In the rows, 128 means zero.
A single turn carries every row of the set below to another of its rows. Some are shown first; where does it send the rows asked next?
rafo: [144 120  80 168 166 139 167 149 116 135 122 165 115 123 103 139]
roz: [132 139 108 116 110 127 145 146 117 123 109 148 106 132 127 140]
tufi: [141 123 132 143 161 131 161 138 129 147 178 141 129 115  97 117]
zefid: [131 109 156 165 131 116 166 173 122 123 130 122 132 117 114 151]
dama: [141 127 119 162 132 144 121 131 100 108 123 126 120 120  93 176]
ked: [125 153 116 132 156 155 143 158 140 116 161 116 100 146 111 137]
ril: [131 133 136 141 119 109 134 125 106 129 122 114 129 105 107 141]
fev: [143 123 119 148 152 123  93 155 119 109 148 128  88 116  83 147]
Zom: [138 125 114 166 153 148 116 128  95 118 123 117 119 118  90 164]
lem: [142 108 122 141 188 141 135 162 108 142 117 107 110 128 119 155]
zef: [142 102 137 145 134 135 135 159 119 120 170 175 100 126  89 143]
veved: [139 117 120 138 182 137 122 164 108 137 126 108  99 135 130 155]
Sateg: [146 121  78 161 167 144 169 148 116 139 126 159 122 128  99 132]
pipot: [143 122 131 147 156 128 164 131 133 142 176 143 123 110  91 119]
Lizap: [136 139 107 122 109 133 148 133 110 124 119 161 108 130 121 154]
bive: [129 103 150 169 133 122 165 172 127 124 126 123 135 113 110 145]
bateb: [127 147 123 134 159 157 138 164 143 119 161 114 106 147 119 135]
sav: [133  98 154 170 137 123 156 166 113 125 126 125 124 116 121 162]
ded: [150 131 101 155 132 109 138 166 161 108 114 128 104 118 107 123]
muz: [139 114 111 118 147 111 130 150 105 145 139 173  87 115 108 135]
Fuza: [138 110 134 137 133 147 129 155 115 116 166 169  94 130  91 162]
muvem: [149 122  72 162 151 143 165 144 122 126 115 159 109 125  95 142]
rigob: [143 127 113 152 152 138  96 153 130 103 154 132  89 125  83 138]
vis: [150 131  97 152 130 119 154 169 159 108 112 134 114 123 108 117]
Gisuz: [128 152 120 126 144 156 145 159 138 120 162 125 103 153 116 146]
pugip: [142 108 120 142 188 130 123 170 111 146 121 115 101 128 122 153]
fak: [137 106 123 149 185 142 132 168 114 139 114 109 111 127 124 152]
Bil: [143 125  78 166 156 148 167 141 116 134 119 156 117 127  96 149]
Bel: [145 123 111 157 121 107 147 168 156 103 114 132 101 115 111 125]
ridev: [139 139 120 139 123  96 125 128 107 128 117 125 119 101 105 138]
goda: [133 150 124 127 146 151 143 150 134 120 174 121 105 148 112 138]
Liv: [133 104 154 174 130 127 159 170 124 121 133 132 130 118 110 162]
Romi: [146 119 118 145 158 121 164 127 116 149 170 144 120 112  85 122]
laf: [143 123 127 138 156 114 161 131 127 154 169 139 124 109  91 119]
demis: [142 102 107 124 148 120 140 157 101 146 125 178  94 123 113 136]
gelad: [155 130 102 152 132 115 148 171 159 105 111 135 106 126 119 123]

goda moves to veved
muz moves to Fuza
pipot moves to ked
Where do these go?
pugip moves to Liv
bateb moves to fak
demis moves to zef

